In the rows, 128 means zero.
One turn moves each row of this set onto another row. After a few examples, where does it send each row asked below?
niki: [138 157 113 125 136 138 116 148 124 155 112 126 138 149 128 119 131 110
 115 152 129 159 102 134 125 108 130 138 148 139 106  99 141 122 137  81
 127 124 120  99 145 132  99 112 126 135 107 154 138 180 126 123 147 165
 132 136 142 147 150 151  89]
tevug: [101 132 102 121 164 111 165 121  92 122  98 146 134 129 171 136 161 142
 138 150 136 134 123 120 155 168 115 134 131 105 102 130 167 121 119  95
 116 101 125 121 145 141 100 101 123 155  99 127 127 144 140 109 133 139
 137  77 149 127  97 146 107]
Mepig: [134 127 139 115 137 140 130 174 126 182 128 128 130 138 120 125 157 116
 143 120 113 146 100 136 114 150 145 116 133 147 104 103 148  87 128 119
 138 132 120 103  88 100 108 126 123 147 141 114 126 148 130 118 124 158
 112 129 123 148 148 129 101]
Madu: [122 131 126 155 119 100 134 155 108 123 144 110 115 122 153 124 140 139
 123 126 106 103 131 163 122 155 125  80 126 154 138 118 142  92 124 107
 107 103 121 135 142 141 150  85 129 119 107 135 127 127 128 158 125 132
 131 135 141 148 103 141 144]
Lup: [159 131 145 149 132  98 152 136 143 114 145 157 141 139 136  84 121 120
 141 136 140 129  97 144 113 180 109 156 139 137  98 125 130 102 107 140
 123 139 115 136 147 136 120  97 120 160 125 157 124 148 153 183 115 142
 131 106 136  98 139 157 125]
git: [110 137 105 138 170 106 172 128 107 138 109 131 129 118 166 133 161 133
 134 125 152 134 112 110 158 175 150 129 120 111 104 134 157 114 116  92
 105 102 117 142 138 129 101 108 128 167  92 131 142 140 139 111 130 150
 127  81 135 139  93 140  98]
sov: [141 143  94 122 150 143 132 153 118 158 137 128 144 141 132 118 135 103
 114 118 127 169 110 120 110 129 139 123 146 143 112 142 144 101 134 151
 123 125 144 147 153 108  79 118 122 138 117 112 105 145 113 124 139 182
 119 148 145 124 121 135 116]
rofu: [156 148 159 142 146  94 148 160 139 101 129 161 151 137 132 102 121  96
 137 128 148 141  98 143 123 169 110 154 126 127 105 140 152 113 115 144
 120 148 129 129 129 141 119  93 131 174 126 154 121 137 142 169 104 153
 137 102 119 111 150 141 124]
dosub: [122 132 114 111 140 140 141 128 121 148 122 147 135 129 133 120 124 106
 107 127 109 168 103 119 113 125 131 119 134 159 103 161 163  96 108 150
 153 135 136 145 151 104  77 112 130 141 104 119 114 151 102 141 142 171
 137 138 132 108 130 123 113]
nosu: [125 131 159  96 125 127 124 154 130 182 117 134 126 132 127 118 161 111
 135 129 107 146 110 150 111 137 145 111 119 158 119 113 157  83 104 118
 141 124 107 132  80 106 111 123 121 153 127 118 115 156 129 141 146 158
 138 138 133 125 135 121 102]
lege: [162 126 145 131 134 104 141 161 157  98 131 161 142 136 132  88 128 102
 126 135 154 137  91 139  94 167 116 159 123 124 101 136 131  99 126 147
 128 137 119 131 142 143 126  87 103 151 127 156 125 151 153 150 111 142
 128 113 120 107 138 136 129]
Tiro: [130 156 129 116 138 131 111 142 120 157 107 133 114 151 122 125 141 125
 104 167 107 150 101 126 136 120 149 134 133 137 110 126 143 114 115  74
 137 128 121 119 139 124  97 115 132 139  75 150 128 180 127 124 147 145
 144 139 135 119 141 144  94]
Vak: [104 134  99 121 174 108 167 128 109 148 106 138 137 124 153 141 158 117
 145 130 157 128 106 116 151 158 127 140 128 113 118 133 140 111 112 113
 102  99 107 103 139 139  96 121 125 176 105 133 146 144 140  98 116 141
 149  88 143 116  94 142 109]
ladid: [131 140 121 147 126 108 117 149 119 126 132 108 118 123 153 132 148 134
 115 119 130 109 141 154 138 135 135  73 113 153 133 127 143  93 127 114
 114 124 113 122 144 137 153  81 130 132 135 134 129 150 122 129 134 119
 117 135 131 159 104 128 153]
nel: [142 135 138 147 108  99 114 167  97 115 117 125 115 123 149 142 150 136
 129 136 105 112 132 154 133 139 138 100 104 155 134  96 146  84 120 114
 112 120 122 132 133 140 153  91 142 130 124 139 114 134 120 144 122 116
 115 113 137 145 105 148 152]
tivi: [109 127 117 118 172 106 172 134 117 153 121 138 132 118 155 139 164 142
 148 146 131 128 110 123 163 187 120 124 130 122 121 131 146 126 108 105
 104  93 118 108 159 123 107 101 116 174  97 129 145 138 146 130 127 151
 139  73 137 124  91 152 102]
mez: [146 130 127 150 102 101 122 151 109 126 115 130 122 120 153 125 154 125
 120 126 120 128 127 161 129 146 132  78 112 158 144 121 140 107 134 102
 103 126 117 135 139 150 156  96 134 117 126 148 119 123 127 135 142 125
 115 120 152 149 117 130 158]
mumep: [144 142 153 135 132 104 144 156 151 105 137 155 156 132 141  86 133 113
 138 134 158 142 120 139 106 170  96 164 113 129 106 134 149 115 111 143
 121 142 121 150 128 126 112  88 131 160 120 134 109 142 134 163 107 145
 119  98 118  94 124 151 124]

Mepig turns into sov
Madu turns into Lup
Now find these:
nosu turns into dosub
nel turns into mumep
ladid turns into lege
mez turns into rofu

One turn moves each row of this set onto another row. After a few examples, where does it send each row asked below?
Pevi: [130 151 111 148 120 130 120 104 113 113 129 143 149 145 160 136 131  92
 139  99 139 110 114 127 155 142 122  72 112 143 149 116 145 132 108 162
 120 108 158 125 116  88 131 153 124 127 121 121 133 141 116 122 144 146
 138 138 128 142]
Vaz: [126 145 140 154 107 130 102  86 122 120 155 113 153 141 144 151 126  99
 135 119 130 116 118 109 155 156 110 121 100 163 164  99 147 121 126 133
 122 126 134 122 125  99 127 124 162 136 129 119 145 136 104 143 121 146
 155 125 119 148]
Ras: [165 124 155  96 142 127 128 142 109 128 126 134 107 128 128 100 130 129
 121 139 114 105 148 137 130 125 100 144 134 115 122 114 132 133 151 130
 128 144 148 142 128 166 104 129 132 110 156 139 149 123 120 102 121 134
 120 127 117 128]
Lufum: [130 139 127 124 125 162 137 152 122 121 113 143 123 144 107 122 115 122
 120 131 142 134 138 112 117 122 132 105 110 131 126 101 131 148 145 104
 136  95 140 126 141 130  96 108 116 119 137 124 125 119 108 100 148 108
 100 127 113 134]
bisem: [151 148 123 152 140 120 129 131 110 120 138 102 156 158 149 142 114 136
 132 128 122 109  95 166 128 134 159 143 150 155 150 126 123 134 137  89
 113 131 146 141 115 140 108 117 144 108 117 113 121 145 133 143 135 123
 153 106 103 138]
rokid: [123 114 141 150 137 112  96 129 134 135 134 126 121 139 116 142 124 146
 135 132 116 145 125 132 112 121 141 157 158 131 144 143 113 117 114  95
 128 170 145 131 139 141 128  97 134 146  96 120 126 141 159 138 127 146
 148 115 135 115]
Mege: [131 137 105 157 130 134 107 128 120 120 146 169 129 153 121 138 125 102
 107 125 103 113 130 140 131 146 132 156 121 112 148 138 155 147 137 150
 129 158 115 148 120 143 122 135 103 144 127  99 126 116 163 142 137 125
 129 145 145 121]
feva: [123  94 100 151 139 114 120 101 112 126 142  96 128 106 143 122 138 129
 142 115 135  99 131 119 150 131 150 136 113 126 106 125 135 130  91 150
 125 117 147 145  92 147  99 139 163 146 127 136 140 140 134 143 151 128
 159 108 102 136]
patop: [123 144 118 155 122 109 126 130 134 138 111 163 146 161 143 132 135 116
 145 133 161 122 111 138 128 143 123 159 166 146 151 123 131 119 151  86
 109 161 118 130 136  97 139 132 128 131 110 108 115 141 119 125 142 141
 133 137 132 131]
zabip: [167 134 115 115 124 149 133 150 120 168 134 117 120 155 125 109 136 142
 101 134 126 122 155  98 136 138 103 118 155 149 114 151 124 134 136 123
 120 131 137 121 127 112 114 116  94 126 145 129 134 125 141 123 123 128
  92 122 150 105]
Dulun: [160 140 123 114 113 133 134 147 113 155 130 119 124 150 123 100 142 134
 110 149 129 129 157 113 136 124  86 117 155 150 135 154 119 143 134 112
 123 127 123 143 129 107 114 120  80 123 128 134 129 125 121 123 121 114
 100 118 136 100]
rado: [153 137 142 119 136 161 139 154 119 125 126 153 128 135 116 127 123 127
 128 139 143 121 127 110 118 112 133 103 114 146 134 117 112 162 134  95
 135  95 143 131 151 127 110 118 123 125 143 123 133 125 118 109 142 130
 101 128 101 137]
zupu: [126 124 125 137 130  91 117 117 139 132 164 132 109 152 112 119 143 140
 144 118 152 127 154 115 140 120 121 123 112 149 131 166 132  94  86 143
 154 144 135 131 120  98 133 160 118 167 134 113 120 134 123 115 106 163
 118 129 133 133]
nosa: [165 124 161 102 137 125 128 148 109 131 112 135 106 128 139 103 135 135
 123 137 115 105 147 123 124 122 115 130 148 106 118 115 121 141 137 127
 125 141 161 145 125 167  98 149 116 109 125 127 131 132 123  95 134 134
 127 125 138 125]
Rupan: [119 112 107 143 122  76 116 116 134 143 161 121 101 152 116 134 137 138
 136 117 152 137 152 113 136 131 114 122 115 148 127 159 148  75  99 136
 149 151 133 129 118 110 112 156 120 163 131 122 122 130 108 126 117 158
 139 127 145 127]
rema: [131 141 119 155 112 127 106  96 116 120 142 135 155 152 146 144 127  87
 134 109 141 111 115 115 164 162 113  93  97 161 147 111 152 127 120 143
 119 109 141 121 124  85 132 139 141 134 134 117 135 134 106 134 133 150
 140 127 119 150]
dudab: [119 138 101 123 154 144 129 145 149 114 154 125 174 149 105 111 129 110
 113 127 138 105 116 148 139 136 138 149 148 156 117 153 155 112 144 149
 127 130 108 126 114 133 119 126 104 125 111 124 127 131 150 107 146 137
 141 145  94 127]
ved: [113 129 104 149 110  81 128 122 135 145 158 105 112 168 118 143 130 137
 142 125 153 140 131 111 134 135 119 113 122 153 119 137 149  73 108 124
 139 157 127 128 122 122  99 151 138 152 125 118 119 133  98 135 120 140
 160 134 147 133]
fesov: [116 106 112 139 152 109 120 105 108 126 142 101 129 104 141 119 118 113
 137 114 129 117 133 123 144 123 134 134 117 119 114 131 132 136  77 155
 131 116 126 159  92 147 108 149 133 145 126 140 135 149 129 142 137 115
 150  98  92 129]
mibu: [123  91 100 159 121 120 124 105 131 145 146 102 132 115 146 137 148 130
 157 118 137  95 126 104 145 137 139 143 131 135 112 124 135 117 108 134
 119 130 140 142  92 148 101 130 179 152 130 131 137 141 143 138 163 138
 146 115 116 135]
Zaz: [147 142 118 133 157 113 144 132 133  86 126 128 154 129 108 143 102 108
 115 123 115 124 130 134 126 144 149 144 126 106 137 160 107  84 127 144
 138 118 152 107 122 135 127 112 126 132 130 107 131 122 144 143 129 131
 115 146 143 124]

rokid turns into bisem
zabip turns into Ras
mibu turns into Vaz
Now find these:
Rupan turns into feva
dudab turns into Mege
rado turns into Dulun
zupu turns into fesov

